(in the rows, 128 means zero)
Rotation paths and how fast each direction turns (degrees a step)
Each turn is a multiple of 5 degrees from 10 to 175, or 0.
Each row of a path follows its step; steps can be skipped.
Rotation 1:
step 1: 127 138 116 141 131 119 113 117  97 139 123 120 133 114 124 134 137 130 143 113 126 116 138 107 126 146 154 111 121 118 129 148 118 140 136 132 116 137 153 117 129 108
step 7: 103 152 115 125 129 130 122 126 124 148 137 137 130 129 101 112 135 126 141 131 139 119 110 125 141 135 146 122 135 131 112 130 137 131 154 146 144 127 143 135 108 114
step 9: 124 130 110 146 100 135 115 133 120 119 130 116 142 129 140 102 122 120 138 110 128 133 123 100 127 147 140 113 129 116 149 120 125 115 125 150 130 112 134 125 140 116
step 10: 134 126 115 151 150 124 135 123 116 140 134 112 123 122 110 110 117 140 157 125 131 117 120 118 121 133 141 122 116 144 124 138 138 110 140 146 138 103 143 127 140 117
step 11: 122 138 125 153 129 106 120 132 131 152 133 104 132 113 121 121 130 146 125 107 135 137 105 106 144 108 115 113 119 148 133 133 135 130 123 127 134 124 136 131 112 139
step 12: 117 143 112 140 116 122 136 127 133 143 104 128 147 122 126 108 128 145 121 106 142 145 127 133 141 135 136 106 126 122 136 121 119 152 144 153 114 127 145 116 130 124
step 14: 128 137 132 128 110 151 125 126 124 149 137 116 139 133 117 134 118 118 147 111 145 137 110 104 122 127 130 118 131 142 141 143 121 117 122 132 145 133 156 118 114 152
step 15: 110 144 117 140 126 122 137 142 103 133 116 153 135 127 118 105 107 127 139 125 144 136 111 130 116 141 117 113 109 136 144 134 114 131 125 134 146 124 140 119 116 117
step 20: 122 144 128 135 116 118 130 118 123 142 122 120 140 141 133 127 122 135 121 101 120 124 103 114 122 144 147  98 112 127 134 100 137 141 123 114 150 119 135 125 123 134
Directions:
126 120 130 128 126 128 126 127 137 127 132 119 129 119 132 124 125 121 132 129 123 133 128 123 127 121 124 127 130 133 127 135 131 132 121 122 125 137 131 129 127 125 -> 135
123 126 130 126 126 132 128 125 134 122 132 141 129 130 123 131 130 121 131 128 130 132 125 135 130 136 125 128 132 136 130 134 126 128 125 128 125 123 128 124 117 129 -> 40
136 123 125 133 119 132 131 121 133 127 125 133 126 133 136 134 127 126 131 123 123 126 131 123 128 135 128 122 126 126 123 127 133 126 131 125 122 125 132 131 134 125 -> 95
130 127 134 123 132 128 124 117 128 136 127 127 129 128 128 139 128 134 125 134 120 132 121 123 126 130 125 125 132 129 131 134 131 129 130 133 135 124 125 128 128 127 -> 120
121 128 128 135 122 123 123 138 124 124 131 127 124 134 131 132 132 127 122 126 120 127 126 119 130 130 126 132 132 130 125 126 130 130 124 132 130 128 124 136 122 133 -> 155
129 124 125 127 124 124 131 125 132 136 124 129 125 125 124 129 137 124 121 126 129 129 130 126 132 128 135 130 137 121 120 133 118 129 133 128 128 133 129 128 122 127 -> 65
Rotation 2:
step 0: 156 107 138 144 151 148 127 113 124 143 115 136 116 120 117 127 121 144 131 133 121 142 115 114 128 115 132 114 127 120 168 120 127 138 112 119 129 130 148 161 130 151
step 2: 133  91 105 104 125 118 126 135 135 146 121 157 133 138 112 145 146 147 109 133 122 110 129 137 110 133 133 139 151 107 127 118 144 126 123 131 120 156 131 140 128 114
step 6: 164 102 122 139 130 150 144 113 109 113 126 126 137 146 145 148 143 124 128 134 112 139 154 142 118 109 149 155 132 130 132 129 139 133 128 142 103 123 131 123 145 122
step 10: 140 115 135 150 151 141 137 144 142 145 111 105 140 113 122 137 110 122 132 110 114 119 137 135 124 126 167 119 127 108 105 125 113 101 123 140 122 124 124 130 151 132
step 12: 136 125 160 140 125 148 129 140 122 124 123 145 130 126 151 132 122 126  80 133 115 131 129 130 133 126 122 121 128 106 138 114 146 117 119  96 117 118 133 152 125 107
step 16: 145 113 130 126 154 146 126 139 122 145 118 138 113 106 136 106 135 138 125 128 123 146 126 123 146 136 148 151 128 143 160 130 140 108 116 124 143 139 145 156 142 143
step 18: 153 121 102 136 135 125 121 103 123 139 125 154 139 136 109 138 150 149 119 120 121 123 140 115 131 127 130 129 139 109 131  89 147 112 136 129 101 149 129 128 117 125
step 19: 140 103 136 146 137 125 139 139 146 134 118 130 125 122 123 145 118 143 115 129 110 104 105 127 128 146 110 134 144 109 121 104 108 100 146 134 161 134 131 133 117 132
step 21: 138 107 146 159 125 132 124 115 125 139 126 141 111 132 127 136 126 159 103 142 120 129 133 142 116 142 122 118 120 123 139 140 107 149 100 135  99 119 144 146 144 138
Directions:
128 130 129 135 124 125 120 135 130 129 129 131 124 130 132 127 136 124 133 137 129 132 133 125 122 126 132 137 130 120 127 129 130 126 119 124 127 128 132 129 121 124 -> 70
123 124 124 128 132 123 131 126 121 125 138 137 125 121 128 122 130 136 132 123 122 130 122 133 128 126 128 130 128 121 125 129 125 132 125 121 130 131 129 135 130 129 -> 155
118 129 130 126 134 129 128 129 130 134 122 133 125 125 130 129 125 127 135 123 127 131 129 127 130 134 124 130 126 130 126 133 119 124 121 138 121 125 136 126 131 127 -> 65
123 121 127 120 130 139 129 135 120 125 133 128 126 126 122 128 127 125 125 135 126 123 130 128 125 136 128 136 129 129 128 135 130 123 129 125 125 124 121 127 127 132 -> 100
129 122 130 125 127 125 136 129 132 121 122 130 121 125 134 123 123 127 134 134 126 120 126 126 128 116 130 132 128 134 128 124 130 122 133 129 124 127 131 135 128 127 -> 110
126 121 125 131 134 127 129 125 131 128 133 125 126 132 125 134 127 120 139 128 129 121 139 128 133 133 127 128 128 121 128 121 128 133 134 126 127 131 129 129 133 125 -> 85
Rotation 3:
step 4: 123 144  91 138 127 126 121 146 100 120 135 137 134 133 121 104 129 146 123 151 146 131 127 144 128 115 118 137 127 137 116 153 105 124 141 138  99 140 137 107 117 136
step 8: 124 125 146 131 116 115 127 147 120 143 158 124 156 117 164 132 138 129 133 107 131 125 125 125 104 138 126 140 130 149 131 150 121 153 116 129 136 110 103 127 107 122
step 9: 135 147 132 125 125 116 115 155 116 111 132 131 118 161 123 141 107 151 120 131 147 114 145 130 123 118 120 144 101 117 119 148 126 109 117 100 124 145 145 120 123 123
step 11: 118 135 123 101 113 114 106 115 156 128 122 147 161 150 136 150 130 128 127 131 139 123 137 131 141 139 119 137 147 139 133 144 135 150 122 147 126 134 104 149 142 132
step 12: 132 136 146 136 109 136 109 117 132 122 129 114 125 129  97 126 102 137 154 125 112 141 113 122 132 136 116 104 109 118 118 137 127 123  91  99 130 129 118 137 119 113
step 15: 130 152 109 131 130 131 125 113 129 110 136 119 126 132  94 148 130 138 132 138 139 141 109 130 125 151 148 118 140 131 123 142 105 126 142 112 137 102 124 100 134 100
step 17:  95 146 141 136 123 130 124  98 135 125 151 134 133 109 145 126 118 132 134 105 119 134 108 124 140 112 146 101 135 106 122 130 135 118 102 122 142 126 126 153 135 135
step 19: 146 122 118 123 119  89 150 148 131 130 163 119 117 113 125 129 121 118 142 133 124 108 117 121 137 126 121 118 110 117 141 100 133 138 141 141 141 103 119 121 115 141
step 20:  84 161 121 128 152 113 128 119 112 121 142 149 116 148 135 138 128 136 128 127 141 137 134 140 112 129 145 129 140 118 131 142 116 143 128 119 120  97 133 115 127 144
Directions:
124 125 131 121 131 136 133 128 121 129 133 136 134 126 126 127 124 126 125 125 131 126 126 133 131 133 131 125 131 129 135 139 125 131 126 136 129 128 134 136 126 129 -> 115
122 127 119 130 134 126 128 130 127 138 132 136 130 130 125 132 126 129 123 126 127 130 137 124 125 130 125 130 133 128 132 132 132 122 129 127 121 134 120 124 133 124 -> 155
138 127 134 125 131 128 130 131 129 126 133 133 135 128 117 130 127 123 128 129 126 132 132 121 128 124 122 132 131 125 125 130 124 132 129 121 138 127 129 126 126 122 -> 110
122 124 131 133 130 124 139 121 123 135 125 126 125 129 124 126 127 130 133 133 130 132 133 124 127 128 132 127 129 128 133 122 132 132 135 126 135 127 135 131 135 135 -> 10
131 125 129 134 129 126 133 132 128 126 134 128 125 139 132 131 127 134 121 131 138 133 128 133 129 128 134 132 133 126 133 124 121 127 129 128 129 127 127 123 118 124 -> 65
126 130 124 129 125 125 134 132 136 125 130 130 130 124 130 126 122 132 117 130 117 130 123 129 117 126 126 122 132 126 127 128 125 130 133 127 127 127 135 127 128 135 -> 25
Rotation 4:
step 0: 116 131 121 136 109 146 120 125 112 114 142 145 165 126 157 145 121 124 125 134 141 124 107 135 153 139 139 110 147 129 151 142 147 132 143 118 134 145 135 127 141 130
step 3: 142 111 119 129  89 121 137 115 115 130 129 125 125 112 131 113 129 127 109 124 123  95 104 127 114 121 133 100 137 116 135 135 106 111 134 108 148 150 115 123 121 120
step 5: 128 143 140 139 127 143 133 118 114 107 128 129 121 129 122 126 148 141 108 144 142 128 120 122 132 136 121 102 135 133 154 124  92 125 127 105 167 118 141 108 144 132
step 9: 119 122 141 103 111 127 129 146 140 110 133 137 134 131 139 112 152 128 115 155 128 110 124 131 131 119 145 122 153 110 160 127 120 106 140 111 140 140 138 131 101 127
step 10: 124 119 112 144 142 156 122 132 123 148 133 129 128 122 148 129 104 136 112 123 132 100 113 103 114 109 115  98 122 105 133 137 102 118 127 144 134 127 133 109 140 130
step 11: 116 120 149 122 107 152 127 109 124 101 152 131 122 110 144 130 133 151 132 130 109 128 119 155 126 131 113 114 120 137 138 118 131 125 144  98 153 144 144 129 125 141
step 12: 122 120 115 141 124 149 126 127 143 138 130 142 138 116 119 126 118 123 111 143 143 143 121 111 125 148 123  99 160 140 147 116 107 100 109 120 121 137 114 103 125 114
step 17: 130 100 119 102 109 142 136 115 131 145 137 133 115 113 143 140 110 133 123 139 122 115 109 141 127 132 132 128 132 109 128 123 112 100 133 119 169 138 120 107 129 141
step 20:  98 121 152 118 131 147 137 121 136 128 135 133 121  99 141 137 127 117 125 140 145 113  98 121 105 136 135 113 145 128 157 125 158 128 133 117 112 126 120 126 107 137
Directions:
131 128 126 133 129 130 119 134 126 130 127 131 130 127 129 117 126 128 131 131 118 129 128 122 128 124 127 134 126 126 137 125 129 123 128 129 124 124 123 131 131 118 -> 125
132 128 129 132 127 130 137 126 135 134 127 130 123 125 123 122 128 129 127 128 123 128 115 127 122 134 128 125 128 120 122 127 130 130 131 134 130 122 125 133 135 132 -> 155
130 129 125 131 126 133 126 128 126 129 126 120 130 126 133 129 131 124 124 123 129 126 129 119 130 127 119 127 131 132 128 132 129 141 130 128 136 121 135 131 133 122 -> 135
124 128 134 129 136 125 121 126 128 125 126 129 138 129 125 128 128 124 128 123 127 134 121 124 128 128 124 131 139 125 125 119 127 132 129 122 133 133 122 130 128 133 -> 95
137 122 125 127 126 127 134 128 124 133 124 126 124 120 125 130 128 120 133 132 124 132 126 127 132 131 127 130 136 135 124 125 130 124 132 129 129 139 130 124 125 121 -> 80
Rotation 5:
step 1: 106 117 146 129 127 112 126 134 138 109 104 117 129 138 116 123 121 151 168 129 122 178 128 123 141 128 129 116 128 130 127 122 142 142 118 121 129 121 139 127 110 136
step 7: 109 132 132 149 134 141 115 130 128 143 134 123 133 120 106 162 127 134 115 109 100 127 122 126 117 109 125 115 137 122 144 152 126 122 104 113 144 113 142 130 145 154
step 11: 132 119 123 126 140 119 110 129 118 115 128 128 136 119 146 114 113 133 123 145 149 169 142 116 137 144 113 130 121 151 133 116 139 103 134 112 113 151 150 121 108 134
step 13: 100 129  97 135 126 114 135 129 124 146 141 136 138 130 130 152 132 141 128 114 140 120 127 155 143 133 131 165 114 121 116 115 108 138 108 139 137 124 133 138 101 122
step 15: 114 145 127  85  97 154 135 137 146 109 120 155 112 110 128 130 126 141 119 129 114 120 121 122 112 129 128 136 143 123 142 145 139 141 125 132 131 125 104 136 137 128
step 17: 132 111 134 136 151 128 135 135 128 133 146 108 109 128 122 126 123 126 137 148 124 131 118 109 125 103 119 118 108 156 140 164 138 112 124 128 146  96 138 125 147 116
step 18: 130 122 141 137 120 137 111 108 147 121 114 162 123 156 142 111 141 114 148 136 144 128 129 141 128 134 139 112 118 110 119 136 137 118  94 124 125 110 109 140 140 135
step 19: 139 111 123 149 135 122 127 123 108 113  84 131 138 135 139 144 118  85 128 121 132 117 121 128 147 123 123 134 138 119 124 121 123 135 138 130 145 145 145  98 127 123
step 20: 128 126 143 105 144 122 136 136 118 157 108 119 167 141 114 128 137 144 143 131 129 136 128 122  92 123 131 137 128 126 117 155 125 115 142 114 127 147 144 122 140 139
Directions:
127 132 139 126 117 124 125 126 131 117 126 128 137 127 131 132 130 123 134 125 129 130 129 129 131 127 130 133 127 129 129 128 129 133 131 123 130 128 126 124 130 119 -> 80
129 128 123 126 134 128 128 124 125 125 128 122 130 128 133 137 124 122 121 131 136 123 131 131 135 132 127 129 132 123 134 122 122 125 129 124 123 123 136 130 128 122 -> 130
132 125 128 124 120 120 131 134 132 134 131 129 127 129 131 126 126 125 123 130 121 128 138 128 122 131 121 128 129 121 133 133 129 135 131 133 119 126 133 125 127 125 -> 60
128 127 124 133 121 127 128 123 132 130 132 117 126 124 126 122 126 135 134 129 128 121 121 132 124 128 130 132 124 125 121 128 130 123 127 126 124 122 134 124 128 119 -> 85
130 139 127 130 129 121 126 129 133 129 129 128 117 131 130 130 128 128 136 133 121 126 123 126 128 126 133 130 134 132 137 129 119 127 124 124 124 134 128 128 128 128 -> 45
124 123 125 130 127 121 123 124 125 132 137 138 125 125 126 123 134 125 129 122 132 127 125 131 138 133 121 130 134 129 128 127 129 127 128 129 127 136 128 123 134 125 -> 135
Rotation 6:
step 1: 129 123 159 131 127 134 141 113 159 126 143 103 131 114 117 139 117 132 111 138 111 148 124 146 125 125 133 132 122 152 126 138 137 116 112 125 138 123 127 150 114 122
step 4: 134 141 130 150 130 130 141 110 151 130 133 145 141 132 123 129 129 125 133 168 134 153 128 139 132 112 128 109 127 116 128 116 135 115 104 120 118 131 121 148 109 127
step 5: 134 119 144 110 124 132 142  98 133 123 124 109 137 128 145 106 104 120 140 134 126 133 121 142 120 134 121 117 115 105 121 126 124 117 117 153 108 133 154 145 127 130
step 6: 132 119 130 140 117 139 123 125 151 125 144 101 122 106 138 139 111 151 131 145 133 129 138 132 114 131 129 124 116 140 150 115 119 100 128 107 120 128 147 146 127 120
step 8: 145 108 128 115 133 136 153 122 160 107 132 132 134 130 141 142 105 110 123 146 129 132 127 127 110 116 108 153 128 135 130 111 139 124 121 149 130 120 135 144 131 127
step 9: 129 129 112 115 108 142 134 124 147 136 127 122 152 139 124 122 129 136 117 149 130 145 112 141 125 100 142 138 110 124 141 130 134 101 111 112 138 140 148 144 125 132
step 12: 129 128 140 150 119 132 113 103 157 136 129 108 140 108 134 124 124 138 117 150 113 119 141 133 121 116 121 131 121 133 146 131 125 102 123 135 110 121 144 145 120 148
step 15: 144 112 116 125 115 149 153 114 140 146 119 133 161 133 118 126 145 131 138 152 123 126 127 141 128 113 112 136 128 116 130 117 132 104 113 124 118 134 150 138 136 132
step 19: 139 132 122 125 116 121 133 136 151 111 143 122 134 122 158 139 118 125 119 164 132 137 118 134 120 122 110 138 124 128 147 120 126 106 114 107 107 127 104 138 128 126
Directions:
120 126 120 125 125 120 119 129 129 127 127 123 127 129 128 131 132 138 137 129 127 127 128 131 128 121 124 131 130 132 129 130 130 126 121 119 121 128 130 124 131 129 -> 115
131 121 139 132 121 127 123 127 134 130 126 125 124 122 134 125 135 131 130 120 127 127 130 122 128 130 131 131 124 128 129 129 127 130 124 129 128 117 125 131 128 121 -> 65
132 120 124 119 132 126 135 132 125 120 123 131 123 129 132 129 124 126 131 119 123 126 134 132 122 129 129 123 132 135 126 124 130 121 130 127 125 124 131 130 126 122 -> 140
123 125 138 120 129 134 126 134 121 125 129 123 136 129 129 122 133 123 130 128 133 129 125 129 137 128 132 129 126 130 124 132 132 118 127 128 125 132 127 127 130 126 -> 170
131 126 132 134 131 124 141 135 127 129 130 121 130 125 130 121 126 129 129 122 130 130 127 131 130 121 127 126 124 128 135 129 126 135 131 119 127 130 133 123 132 130 -> 90
137 131 123 130 124 131 127 135 128 130 132 127 125 129 130 129 132 129 121 131 130 123 131 129 126 131 129 117 127 129 134 139 125 120 121 126 131 127 124 121 130 127 -> 115
Rotation 7:
step 3: 121 166 141 149 132 137 145 107 108 127 109 120 137 115 138 111 126 126 129 138 124 113 142 124 117 129 149 139 100 137 121 126 117 117 120 125 123 138 122 128 112 151
step 8: 118 133 116 146 136 129 127 158 126 126 130 116 131 165 124 131 118 148 128 106 128 128 109 110 115 127 119 119 123 121 142 139 115 102 123 145 134 147 117 134 105 133
step 10: 113 136 118 124 128 106 132 112 149 122 114 120 122 120 120 138 117  96 123 124 121 133 127 119 128 146 130 107 136 138 145 138 101 144  91 125 142 130 110 128 144 132
step 11: 114 133 115 142 126 134 136 127 137 128 141 135 112 128 113 115 143 133 153 157 108 133  93 129 116 138 134 126 140 134 144 163 109 138 130 120 125 119 134 113 117 125
step 14: 135 151 107 126 114 127 141 130 122 130 103 117 122 103 106 130 141 115 139 114 118 113 133 108 141 147 122 125  98 151 139 133 128 119 140 108 125 134 139 123 115 131
step 15: 121 136 126 119 144 148 141 130 111 126 139 122 120 123 128 108 139 111 125 127 124 133 101 145 143 125 147 105 133 142 124 122 121 104 129  95 131 137 137 154 120 146
step 16: 141 145 122 103 139 141 123 144 129 125 150 153 127 118 109 125 121 117 113 128 139 156 113 141 119 130 139 105 114 135 140 118 151 137 136 138 122 145 117 119 131 112
step 20: 142 126 143 130 153 127 137 138 126 125 126 137 149 128 123 113 129 138 125 143 150 131 137  97 109 125 105 104 127 138 100 125 124 123 125 124 141 159 126 113 113 124
step 21: 117 136 126 131 149 133 123 120 144 132 109  91 140 117 152 148 129 116 114 156 125 143 134 131 140 141 128 115 122 135 109 118 122 141 122 118 130 125 110 108 126 112
Directions:
125 131 125 122 129 128 124 130 126 125 134 127 132 127 125 132 129 130 135 128 129 124 131 124 141 131 131 132 131 130 132 126 133 127 135 128 128 121 128 114 129 124 -> 145
126 132 123 130 127 127 128 130 131 126 116 120 126 131 126 125 119 124 132 128 128 131 136 132 127 132 132 129 122 130 130 125 135 125 127 129 117 129 123 128 133 126 -> 160
129 126 124 123 128 118 120 128 133 119 133 126 130 129 126 124 135 121 125 140 128 136 123 126 127 125 130 131 128 130 125 127 129 129 123 121 125 128 127 129 126 124 -> 70
127 131 129 124 121 130 133 121 138 127 136 129 123 133 133 126 124 128 121 133 139 122 128 127 133 129 130 125 122 130 132 121 122 129 131 131 127 127 128 130 132 128 -> 120
122 125 124 131 127 130 124 125 129 128 134 128 127 133 126 123 128 120 132 123 124 126 126 127 122 129 133 130 116 127 135 130 129 126 120 129 137 128 127 122 125 135 -> 10
130 126 121 126 131 130 127 128 127 128 136 132 129 131 131 135 133 125 125 119 127 125 129 128 127 132 135 129 132 126 128 124 132 122 125 132 119 141 132 132 127 124 -> 35
Rotation 8:
step 2: 127 129 134  94 101 102 140 129 121 136 125 139 103 131 142 141 147 120 135 119 115 119 113 128 137 136 123 105 119 113 118 123 114 125 128 146 147 154 130 141 151 147
step 3: 127  95 140 129 161 127 131 129 113 122 111 113 162 153 148 137 122 139 145 112 144 113 118 141 131 141 127 117 117 137 120 136 146 139 122 112 107 118 127 124 125 119
step 4: 144 149 144 132 110 145 115 120 130 136 119 134 131 111 123 133 113 134 129 136 131 123 148 104 162 139 123 151 146 116 128 154 114 133 122  96 149 144 115 124 132 126
step 8: 119 162 103 117 132 132 132 123 133 123 124 152 140 136 126 149 108 128 105 137 115 133 126 139 128 153 120 137 137 138 117 125 102 122 106 123 133  90 118 127 115 113
step 10: 114 117 153 106 160 143 134 135 127 135 116 128 149 135 138 106 139 115 128 103 138 122 127 140 121 134 115 106 140 149 109 137 106 132 151 125 135 129 147 115 143 122
step 11: 142 135 120 107 117 148 115 123 106 106 103 134 130 118 126 153  95 156 116 142 148 136 137 122 141 138 114 132 145 120 130 127 129 134 100 120 120 125 138 144 121 130
step 19: 124 159 137 151 136 126 134 109 121 114 104 123 140 129 103 113 127 130 130 128 117 137 146 128 131 148 137 157 132 115 121 160 134 118 117 129 136 150 120 106 111 116
step 20: 107 128 115 119 121 140 132 112 140 140 126 153 105 129 133 121 149 113 104 129 148 116  99  99 111 134 115 102 121 119 128 138 106 124 132 123 147 126 149 126 132 135
step 21: 120 120 132 100 127 123 142 136 109 118 123  98 136 157 140 146 131 164 124 128 134 162 129 153 120 147 109 126 120 140 139 127 134 123 135 136 125 135 125 141 136 114
Directions:
128 137 123 136 127 121 131 129 130 128 126 131 132 119 121 126 123 129 127 134 125 130 128 125 130 134 132 131 123 129 129 126 119 127 120 129 123 129 129 123 130 136 -> 100
128 132 136 119 131 121 119 134 124 126 123 134 130 127 123 129 127 124 126 127 122 126 129 126 118 128 129 124 128 122 123 126 129 138 128 128 123 129 123 126 126 127 -> 45
131 135 124 135 131 134 125 129 126 128 123 124 122 129 125 126 133 129 123 131 137 131 130 134 116 131 126 127 121 123 137 125 129 128 135 132 130 132 126 124 128 127 -> 10
133 127 123 132 133 125 127 135 132 121 120 129 126 130 129 134 125 126 135 131 130 124 133 131 127 121 120 129 133 123 123 132 129 121 123 122 127 129 133 121 129 127 -> 95
129 127 128 128 127 123 130 133 130 123 135 124 126 123 125 133 138 133 133 122 132 131 134 122 132 132 125 129 127 125 128 124 126 137 123 135 132 129 133 125 125 119 -> 155
121 128 126 132 127 131 125 124 132 124 131 136 139 123 131 130 135 130 124 123 133 123 130 132 127 129 123 120 124 126 125 123 130 123 128 125 123 119 127 128 132 128 -> 145
128 124 125 133 128 129 130 129 124 128 130 122 135 135 126 131 137 125 132 136 122 127 136 134 127 129 129 122 122 131 124 130 130 131 123 130 129 132 125 133 119 136 -> 115
